These are runs of 3 systems, one row a step. Runs of the same system follow the same rule from any start.
(in the rows, 128 means zero)
run 1, H:
[[152 140 104 121 117 141  96  73  98 168 153 118  56 197  87 123 119  80
  158 115  94 110 121  77 126 162 167 123 166 102 163 148]
 [149 136  98 128 117 157  76  83  92 163 149 116  46 189  88 125 111 119
  149 119  75  97 124  64 126 158 154 122 150 103 165 135]
 [146 125 100 134 114 170  68 104  95 152 137 117  49 172  83 120 108 154
  133 126  54  89 128  57 130 154 137 118 133 104 161 132]
 [141 118 112 137 118 170  64 119 100 147 121 123  63 150  93 120 107 181
  126 147  51  83 128  57 133 134 119 113 121 112 162 127]
 [138 111 127 138 120 160  72 129 109 133 106 132  87 124 109 122 109 192
  119 160  62  80 132  56 138 120 106 114 113 118 166 132]
 [145 113 141 145 114 142  87 141 110 123  91 144 126 105 125 121 113 190
  122 165  79  85 134  59 136 113 103 117 100 132 155 138]
 [149 111 148 149 105 116 104 149 114 122  85 148 160  94 145 120 116 175
  129 172 103  90 140  67 142 107 102 123  92 123 147 138]
 [154 121 155 149  97  83 121 145 117 114  81 156 188  87 154 116 126 148
  137 165 132  98 139  78 145 109 117 124  87 124 143 152]
 [156 133 156 147  92  57 139 137 122 117  83 159 202  90 160 118 124 113
  150 169 154 108 139  87 148 106 131 127  96 118 146 168]]
run 2, T (9 x 32):
[[132 130 162 138 110  78 163 166 147 105  85 147 221  64 164 121 138 137
  125 157 171 133 138 141 146 106 113 128  84 134 111 144]
 [119 131 161 131 129  84 183 167 158 101  97 139 213  69 167 129 149 119
  122 140 191 157 136 177 136 106 121 134  97 141 100 132]
 [104 134 143 114 146  97 190 156 161 108 124 132 186  94 156 133 150 108
  115 114 200 170 134 205 127 115 124 142 120 154  86 114]
 [102 143 129 112 150 124 176 147 149 116 150 121 152 118 143 134 143 105
  110  96 187 174 136 217 121 135 133 143 131 150  81 101]
 [ 96 143 115 105 160 148 160 132 143 130 162 114 112 147 120 132 138 105
  110  84 174 168 132 205 118 144 138 145 141 144  94  96]
 [106 143 107 105 164 170 143 108 135 143 170 105  71 178 102 139 137 106
  117  84 141 158 121 185 115 152 142 135 160 136 114  93]
 [114 131  91 110 156 181 110  98 120 159 173 100  42 192  87 139 129 121
  127  84 108 135 121 145 119 157 144 136 171 126 134  98]
 [125 124  95 121 142 180  87  92 107 162 165 112  33 196  79 131 120 129
  127  99  81 113 126 105 122 156 144 130 164 119 149 111]
 [145 125  96 131 119 172  69 100  95 157 143 114  41 189  87 124 107 140
  135 122  63  96 126  69 129 153 143 116 141 111 163 133]]
run 3, H, 9 rows:
[[139 122 156 143 102  80 141 161 136 109  80 154 208  68 166 118 130 142
  130 164 157 117 141 113 148 105 112 131  82 135 127 143]
 [148 138 162 139 103  59 162 147 139 107  83 154 215  76 165 118 135 102
  145 157 176 132 138 124 147 109 127 132  93 126 123 165]
 [152 150 161 134 106  51 170 127 142 114  88 147 209  95 163 124 132  65
  160 148 190 139 128 128 133 115 154 129 113 116 128 175]
 [153 156 140 135 103  56 168 111 136 123 116 137 190 127 148 129 134  36
  165 124 186 151 121 139 125 127 159 134 131 116 120 169]
 [155 155 121 129 118  81 155  92 128 140 143 130 151 163 135 131 131  29
  164 108 169 150 123 141 120 145 169 136 156 112 124 164]
 [144 147 109 120 130 114 138  80 120 150 158 119 104 182 115 131 129  42
  164 101 146 143 115 136 115 151 173 133 175 109 132 150]
 [139 144 102 116 135 146 117  76 113 160 164 107  63 199  95 130 121  70
  153  96 117 132 121 119 111 159 170 131 181 110 144 132]
 [133 135  93 115 139 170  94  82 102 164 170 107  35 203  83 128 118 112
  137  95  90 113 124 107 118 161 153 137 173 118 149 117]
 [128 122  91 120 132 186  81  98 106 156 155 106  34 187  82 127 112 152
  124 108  70 104 128  95 127 155 134 125 147 118 147 105]]
run 4, P:
[[168 147 141 143  86  61 134  95 116 140 104 145 164 136 142 121 124  51
  177 147 152 118 124  76 135 131 166 126 126 102 154 189]
 [169 147 135 142  86  70 128  89 111 147 111 142 151 151 133 119 125  45
  176 137 144 115 121  72 131 138 172 125 131 101 150 185]
 [167 150 130 138  87  79 127  82 110 149 122 140 140 163 128 119 124  43
  172 133 133 117 124  76 130 145 172 124 140  98 153 186]
 [165 152 123 136  94  82 134  78 108 152 128 133 137 169 123 123 124  40
  172 125 140 129 119  87 124 147 175 124 145 101 145 180]
 [160 154 125 133 103  86 138  79 116 147 136 129 138 171 122 128 126  33
  171 120 146 137 118 107 122 146 172 126 153 107 140 174]
 [155 156 127 131 109  81 145  86 121 142 143 130 145 163 131 130 124  29
  175 114 159 141 117 126 119 146 170 131 153 110 131 169]
 [152 156 125 129 110  79 157  89 123 132 140 132 157 157 137 131 131  27
  167 109 169 149 125 146 119 146 169 133 152 109 125 165]
 [150 157 130 127 110  71 162 102 127 130 137 136 175 148 146 134 131  30
  164 112 180 153 120 150 120 143 167 134 144 117 114 164]
 [151 156 139 129 107  65 169 107 131 127 127 133 184 132 149 127 132  36
  163 121 184 154 122 148 125 129 164 136 131 115 119 164]]
run 5, T, 9 rows:
[[131 112 153 140 113 120 117 170 126 109  81 150 171  76 150 118 126 197
  105 166 121 102 149 108 147 107  90 126  76 139 127 123]
 [120 116 156 137 121 111 137 183 145 107  90 143 186  64 157 119 129 190
  104 158 147 116 147 134 152 104  94 131  77 144 111 114]
 [110 117 153 131 129 113 157 185 160 102  92 134 188  60 157 120 140 180
  100 144 162 134 143 169 151 105  97 132  84 150 103 115]
 [ 96 122 149 122 151 126 169 180 160 101 110 129 177  75 151 129 142 169
   90 128 175 151 141 198 138 110 102 135 100 158  91  94]
 [ 92 130 137 114 165 143 164 173 154 104 131 116 151  92 141 133 143 164
   91 107 169 160 139 214 131 121 106 139 117 156  89  79]
 [ 92 128 119 114 163 166 151 158 141 119 151 115 118 120 125 131 139 163
   84  91 155 159 139 212 126 133 112 138 122 157  87  73]
 [ 88 129 106 107 168 185 131 145 137 132 164 107  79 148 110 130 137 158
   94  86 137 154 132 194 122 145 114 139 136 152  97  71]
 [ 97 121 103 111 163 199 115 130 126 145 167 103  52 165  97 130 130 164
   98  94 102 136 133 163 125 149 122 137 148 147 116  74]
 [111 116  98 116 149 200  87 122 115 152 164 104  40 175  90 130 126 179
  104 101  79 121 128 131 129 152 121 135 150 140 126  81]]
run 6, P:
[[ 91 112 134 121 159 168 133 182 150 111 123 118 125  97 130 127 132 209
   83 118 139 131 146 177 141 118  93 138 104 157 108  68]
 [ 95 111 140 122 152 168 127 184 151 115 108 120 128  88 134 124 128 218
   85 134 134 121 144 161 147 116  90 135  94 152 112  79]
 [108 110 144 124 146 163 118 185 143 116 103 127 131  87 130 122 131 222
   89 142 119 114 145 143 149 116  87 129  88 149 123  86]
 [110 108 140 133 140 173 106 178 128 115 101 129 118  89 128 120 126 228
   93 148 108 101 142 119 148 115  86 128  85 146 128  92]
 [114 109 133 129 135 176  96 165 128 119 102 131 103  99 121 122 126 225
   97 151  90  96 141 103 142 123  88 125  97 141 135  99]
 [112 105 129 130 137 180  86 157 120 128 109 124  84 111 111 123 118 223
  101 150  77  95 138  94 139 122  95 121 106 137 143  94]
 [113 109 119 133 136 191  78 147 121 135 124 121  67 130  98 124 123 218
   99 143  70  94 133  91 136 129 100 119 113 131 146 100]
 [110 111 113 130 141 200  76 139 115 141 132 112  59 142  95 122 118 209
  102 134  64 103 134  98 138 139 106 120 116 135 138  92]
 [110 111 106 123 143 206  81 136 115 144 145 110  51 156  90 123 124 203
   97 115  68 105 131 112 136 146 107 122 125 135 136  89]]

Which system made each of these runs?
run 7:
[[149 115 150 147 104 103 107 151 114 115  80 151 170  89 151 121 123 170
  128 175 111  91 139  70 146 107 108 127  87 129 145 142]
 [150 117 140 142 102 120  87 132 112 125  95 144 130 111 128 121 115 164
  135 171  85  82 131  52 140 111 113 118 108 119 161 149]
 [155 121 125 140 110 139  73 110 103 140 106 133  90 140 105 119 110 156
  139 161  62  77 130  41 135 123 127 113 123 107 173 151]]
  P
run 8:
[[166 121 148 146  92  91 107 121 107 127  86 152 160 112 140 119 117 132
  154 168 112  88 135  52 140 111 127 124 108 113 160 166]
 [163 128 134 140  93 108  90 105 104 137 101 144 123 140 123 121 116 122
  158 163  88  85 126  37 135 124 137 121 125 104 174 165]
 [169 129 118 144  95 123  78  86  96 154 120 133  90 165 107 118 109 112
  162 148  75  88 125  33 135 146 149 119 132  99 172 164]]
  P
run 9:
[[164 132 153 144  90  64 127 124 117 124  87 156 188 104 154 124 120 102
  160 163 144  97 137  69 139 110 136 130 107 111 152 169]
 [168 139 154 146  93  57 136 114 123 129  88 155 180 114 149 119 122  77
  168 159 156 107 130  76 143 118 152 129 120 106 155 181]
 [171 145 143 143  86  57 138  93 118 135  99 151 168 133 140 120 122  52
  175 150 152 114 125  74 134 128 163 123 125 103 151 189]]
  H
run 10 (3 x 32):
[[114 114  95 121 147 203  82 119 112 153 164 102  33 176  87 132 119 174
  107 106  72 115 130 117 128 153 121 130 148 133 137  88]
 [113 112 108 129 142 204  80 139 113 141 136 110  54 149  94 127 118 209
  102 125  63 107 129 109 139 143 108 124 121 137 136  92]
 [107 110 128 130 145 189  86 159 127 129 114 121  81 114 107 122 119 221
   95 146  81 101 139 107 142 127  95 122 106 143 144  91]]
  H
run 11 (3 x 32):
[[116 115 153 140 125 112 146 185 149 104  92 142 187  64 159 116 132 189
  102 150 149 126 147 150 146 104  91 133  78 148 114 112]
 [119 124 161 134 119  88 164 177 154 104  86 144 210  58 164 121 137 147
  117 148 176 138 136 154 145 103 109 133  85 142 102 132]
 [127 137 161 129 120  73 180 156 158 101  91 142 217  69 162 123 141 105
  132 145 196 151 129 163 140 105 126 130  98 139 109 142]]
  H
run 12, 3 rows:
[[150 143 157 140 102  46 170 135 144 111  87 150 212  87 160 121 135  78
  152 151 188 140 130 124 139 114 144 130 108 118 129 172]
 [159 144 159 141  96  49 152 132 127 118  81 155 199  95 155 119 123  85
  160 158 168 119 134 103 141 116 147 132 103 112 144 173]
 [168 138 152 140  87  56 138 115 119 128  89 157 182 106 152 117 122  87
  164 165 148 101 130  70 139 113 149 129 115 105 150 179]]
  P
run 13:
[[ 95 111 132 120 154 179 119 178 143 118 122 118 105  98 123 125 130 217
   83 128 124 124 142 162 144 120  94 132 103 150 116  75]
 [ 99 107 136 122 152 178 113 180 146 117 109 120 113  95 125 124 126 224
   84 137 118 116 146 144 146 118  94 127  91 152 120  78]
 [ 99 108 138 128 145 179 110 178 136 120 109 121 109  94 120 119 130 224
   87 139 109 111 144 133 147 117  88 127  98 149 125  87]]
  P
run 14:
[[107 115 147 132 132 138 128 186 143 110  91 132 157  71 145 118 130 209
   96 147 134 118 148 144 151 109  88 130  80 150 115  97]
 [ 98 114 145 128 144 143 139 188 152 108  98 127 158  69 148 123 132 206
   86 139 146 131 146 169 148 112  88 134  85 157 110  89]
 [ 95 116 139 121 156 151 148 183 153 108 118 124 143  84 141 125 135 203
   84 125 152 141 143 189 142 113  91 135  97 159 104  80]]
  T
run 15:
[[100 128 145 115 149 115 184 165 163 104 124 125 177  88 154 135 144 130
  101 114 191 167 136 209 129 114 116 142 120 156  88 102]
 [ 97 139 123 112 158 138 166 153 147 116 146 118 146 118 137 132 140 127
  101  94 179 173 134 217 121 134 123 141 125 152  84  91]
 [ 96 138 113 105 166 158 150 138 142 130 164 107 104 140 116 134 139 126
  101  85 162 162 128 205 119 146 130 137 142 145  93  85]]
  T
run 16, 3 rows:
[[103 111 100 119 151 200  92 134 120 145 156 103  45 163  94 130 127 192
   94 108  76 116 132 132 131 151 114 128 134 141 130  81]
 [121 111 102 126 139 199  75 137 114 143 141 114  50 156  89 129 122 201
  104 125  63 104 129 103 135 144 114 119 123 131 135  98]
 [123 114 116 132 134 190  70 137 111 141 121 119  63 140  97 122 113 208
  104 138  63  96 132  76 135 132 107 116 116 127 148 103]]
  T
run 17:
[[154 121 155 149  96  90 111 142 113 119  81 154 177  95 152 119 121 146
  137 170 120  93 138  64 145 104 119 125  95 122 148 157]
 [163 128 153 148  93  64 129 131 120 117  79 152 189 100 158 117 123 119
  152 165 141  98 140  74 146 105 131 126  98 116 147 166]
 [162 135 156 141  90  54 140 118 122 119  86 155 192 106 155 122 121  85
  160 164 157 112 134  80 141 115 145 129 109 107 149 179]]
  H
run 18:
[[171 142 117 135  91 110  98  78 101 159 129 134  98 182 108 122 116  64
  172 133 101 103 121  51 127 155 178 121 148  98 163 176]
 [165 135 107 135  96 124  84  75  95 162 134 129  81 181  99 119 114  85
  164 131  86 100 124  44 129 152 167 121 145  99 167 164]
 [164 136 110 134 101 140  72  83  88 159 134 128  68 179  97 122 107 107
  156 138  70  92 125  41 129 148 156 116 135 100 171 156]]
  H
run 19 (3 x 32):
[[145 154 117 122 122  96 148  89 120 144 152 127 132 175 126 134 124  34
  159 100 162 149 118 144 114 147 171 135 163 114 125 152]
 [152 147 113 125 119 108 140  79 119 153 149 121 114 182 116 134 127  35
  169 107 146 136 119 125 116 148 173 136 168 110 133 155]
 [156 150 116 124 111 109 128  75 112 155 150 121 102 185 116 125 125  41
  170 114 128 129 118 100 117 153 178 131 165 106 144 167]]
  T
run 20, 3 rows:
[[117 128 159 130 128  87 182 167 162 103  98 138 210  67 163 127 146 126
  118 139 189 153 135 175 134 104 118 136 100 149 101 128]
 [108 128 148 119 148 105 191 158 165 105 123 133 188  92 155 134 147 115
  114 114 194 166 130 210 128 116 123 140 117 151  87 110]
 [100 138 125 113 154 124 176 151 150 116 149 120 153 117 140 134 146 109
  109  98 187 174 134 218 123 128 125 143 128 150  84  97]]
  T
run 21:
[[160 118 146 148  96  95 104 128 109 123  86 152 160 112 137 120 117 146
  144 171 103  89 133  54 147 107 118 123 105 115 157 159]
 [165 125 150 145  90  79 115 126 113 124  82 153 174 110 147 119 122 123
  153 167 122  93 137  61 145 109 130 123 105 115 155 166]
 [165 133 147 146  88  64 126 119 114 124  85 157 177 112 148 116 119  94
  160 165 138 101 132  63 142 115 143 128 115 108 156 174]]
  H
